In the rows, zero is written as 128.
The rows of T fall into several groups, which share some directions, and each row is roughly a mix of its group's hidden directions.
T (140 x 10):
[[149 140 111 131 177 102  99  96  79 171]
 [137 194 119 136 137 111 177 101 130 173]
 [147 111 122  88 124  70 187 125 100 131]
 [135 162 121 145  66 177 146  84 130 120]
 [180 110 115 165 152 104 122 191 125 148]
 [ 84 185  96 138 141 156 142 153 107  90]
 [161 179 120 141 122 158 149 192 149 113]
 [134  98 173 146 116  85 183 128 151 162]
 [109 103 104 165 125 188 124 142  75 147]
 [ 74 118 132 143 120 148 166  70 165 113]
 [ 82 119 158 154 147 127 201 125 109 114]
 [115 185 169  98 147 131 115 156  86  98]
 [185 114 173 143 160 156 109  83 134 136]
 [ 99 146  61 106 146 129 132  78 156 145]
 [114 116 112  62 159 172 154  90 118 131]
 [150 103 100 113 169 140 126  77 188 131]
 [109 109  82 178 124  63 134 119 144 125]
 [170 150 134 133 173 153 134 126 193 155]
 [103  76 133 165 150 100 155  96 175 135]
 [116 192 176 143  95 158 124 104 150 117]
 [173 113 135 125 178  97 123 191 131 114]
 [140 156 141 136 148  82  65 159 162 112]
 [148 176 112 126  68 133 128  84  96 148]
 [ 95 163 163 158  84 127 152 167 109  95]
 [ 85 127 108 128 101 145  86 143 104  63]
 [120 131  64 139 190 104 145 150 152 133]
 [ 92 147 144 148 127 185 111  99 114  72]
 [ 94 146 154 149 171 183  94 161 128 147]
 [ 94 132 150 149 178 178  92 164 131 148]
 [156 114  86 139 175  86 136 179 136 152]
 [125 131 146 105 102 125 204  96 108  93]
 [ 99 169 166 134 149 124 179 172 159 129]
 [101 112 110 156  82 146 174 110 136  74]
 [175 146 103  95 169 127  91 106 175 115]
 [170 137 185 106 111 156 115 166 101  96]
 [153 151 148 103 162  86 111 147 158 186]
 [115  78 146 110 186  86 139 161 141 116]
 [134  59  85 114 118 107 142  92 108 156]
 [168 114 113 175 157 106 119 192 120 140]
 [152  84 135 146 117  88 114 151  92 186]
 [156  73 182 108 137  86 133 104 121 106]
 [181 124 123 107 139 139  60  89 123 111]
 [156  99 181  81 131 110 131 141 181 138]
 [ 80 125 122 152 115 139 203 142  99 115]
 [125 158 157 167  85  79 112 173 127 111]
 [139 207 137 121  97 118 119 113  89 102]
 [170 109 124 165 172 103 116 190 127 126]
 [114 116  56 122  96 144  93 157  96 138]
 [ 81 127 112 104 109 140 135  51 142 143]
 [153 171 159 120  89  71 126 112 166 124]
 [167 113 142 112 150  90 150  97 164 184]
 [141  98 181 130  92  91 164 154 151 159]
 [150 150 149 114  83  68 141  93 160 108]
 [152  96 125 126 169 137 107  81  66 140]
 [ 68 125 123 160 165 177 135 159 115 110]
 [151 159 146  95  98  80 185 118 111 145]
 [161 155 132  86 173 130  94 113 169  90]
 [ 88 122  88 171  86 150 151 128 130  81]
 [131 106 100  79 171 176 136  83 125 140]
 [163  81 186 152 108  92 130 156 131 143]
 [128 117 165 150 141 110 211 108 145 128]
 [ 97  91 121 155  77 113 161 149  87 156]
 [ 96  91  79 180 146  98 110 117 104 109]
 [145 139 133  76 102  67  92 107 153 121]
 [ 82 119 118 158 123 125 201 158 127 151]
 [159 125 146 112 184 101  99 176 125  89]
 [ 92 169 129 127 124 169 154 105 162  73]
 [ 83 131 122  81 120 180  84 132 157 114]
 [ 79 119 123 151 100 146 123 128  53 113]
 [144 177 169  92 144 175 118 162 112 148]
 [175 114  90 100 163 107 145 174 130 163]
 [170 142 190 118 147 118 185 137 124 146]
 [110 144  72 142 168 173  89 111 103 123]
 [144  96 127 100  97 122  59 165 157 119]
 [103  91  86 127 157 171  83  96 121 152]
 [180 131  89 160 148 135  89 113 179 135]
 [147 138  60 131 166 148  82  97 134 138]
 [121 134  81 150 156 181  84 108  91 130]
 [ 92 140 152  80 104 161 138  68 130 109]
 [103 121 107 141 161 193 110 148  83 153]
 [118 111 185 175 161 125 165  97 126 156]
 [106  99  75 168 161 156 119 114  94 160]
 [158  75 114 170 130 131 177  99 141 157]
 [137 109 111 144 156 105  58 161 162 153]
 [101 178  73  96 150 169 134 115 120 111]
 [ 95 143 154 159 158 178  74 144 149 128]
 [167 138 100  76  99  91  97 140 168 119]
 [119  97 151 105 121  56 122  77 136 126]
 [135 160 102  81 146 160  99  78 158 104]
 [123 154 185  91 136  90 145 134 162  86]
 [127  73 135 108 106  89 172  81 150 132]
 [151  90  87 134 106 120  58 118 100 123]
 [131 169  77 176 147 121 127 150 174 106]
 [133 118 145  95 131 106 214 137 110 111]
 [109  82 200 162 103 112 142 117 130 118]
 [ 97  99 101 124 104 138  85 112 101  65]
 [141 145 129 160 185 152 144 119 178 172]
 [182 137 134  99 167 113  90 178 114 110]
 [141  93 139  99 122 174 162  75 162 149]
 [ 82 170 140 142 124 110 143 180  99  86]
 [ 53 154 113 152 131 118 113  85 134  99]
 [159 122 159  78 135 156  70 158 130 149]
 [161 140 205 123 146 109 121 109 170 135]
 [126 105 109 158 172 115 168  71 113 159]
 [153 146 151 121  82 118 192 119 172 114]
 [129 124 139 146 137 108  64 139 177 178]
 [ 81  89 162 173 120 110 144  87 156 117]
 [ 96 140  71 120 117 147  72 163 104 134]
 [119 107  67 168 115 159 128 129  96 173]
 [ 92 116  76 161  96 125 133 137 188 133]
 [ 95 143 134 144 130 212 138 118  95 138]
 [201  85 149 110 120 105 127  92 142 127]
 [ 87 125 123 145  89 138 178 119 149  70]
 [114 152 130  87 113 100 180 155 156  80]
 [128 146  79 134 172 125 124 104 194 106]
 [155  53 168 103 157 123 114 127 146 136]
 [147 156 142  92 106  86 187 121  94 150]
 [159 136 162  80 111  80  96 136 168 114]
 [158 131 134 110  98  99 201 131 153  95]
 [112 113  95 121 120 175  53 151 122 130]
 [ 99 136 131 150 154 167  59 130 110 166]
 [ 90 110 146  85 131 178 147 103 178 118]
 [168  68 149 157 154  98 168 113 123 142]
 [134  79  95 124  90 149 179  84 123 134]
 [119 126 186 133  66 146 120 162  94 128]
 [105 128 115 146 142 207 130 121  78 117]
 [ 92 114  85 183 172  98 123 118 100 133]
 [171  99 179  90 102  84 127 130 147 111]
 [111 101 105 145 168 142  56 144 119 156]
 [184 145 126 103 139 120  99 189  93 134]
 [140 118  88 150  52 109 123 134 162 110]
 [176 115 109 158 151  92 107 186 120 153]
 [177 123 140 107 162  98 105 121 136 194]
 [ 96 104 129 154 108 111 206 149 123 149]
 [128  98 185 135  92  91 176 148 137 148]
 [106 104 100 177 146 155 186 111 102 149]
 [169 134 118 156 158 118 123 206 112 122]
 [130 160 136 159  77 182 123  99 167 131]
 [ 65 142 136 158 116 161 161 152  83 119]
 [147  78  85 116 161  76 105 157 122 133]]

Here is one row of each group, with its name. Which group are the others in?
[ 84  95  92 119 113 137  77 106 120  81] -> <25>
[160 102  89 103  93  95 182 106 107 126] -> <130>
[115 159 193 100 141  95 140 125 151  84] -> <120>
[177 124 143  90 109 112  87 151  84 162] -> <84>

[160  62 162 128 164 116 159 105 138 148] -> <25>
[ 91 162 101  91 103 123  97 150 103  76] -> <120>
[ 92 108 151 115  82 116 120  61 124 155] -> <84>
[117 141 104 156 158  89 174  72 119 152] -> <25>
[179 132 112  91 113 108  61 125 155 134] -> <120>
[132 117 198 146 103 153  95 128  88 102] -> <84>
[ 78 178  69 126 141 140 115  97 127 116] -> <84>
[ 59 159 125 140 128  89  93 107 114 101] -> <84>
[105 136 201 158 125 122 180 137 138 146] -> <120>
[118 165 168 160  66 143 144 155 122  99] -> <84>
[ 77 182 124 112 123 148 138 150  84  91] -> <84>
[125 114 122 172 164 119  91  96 130 192] -> <120>
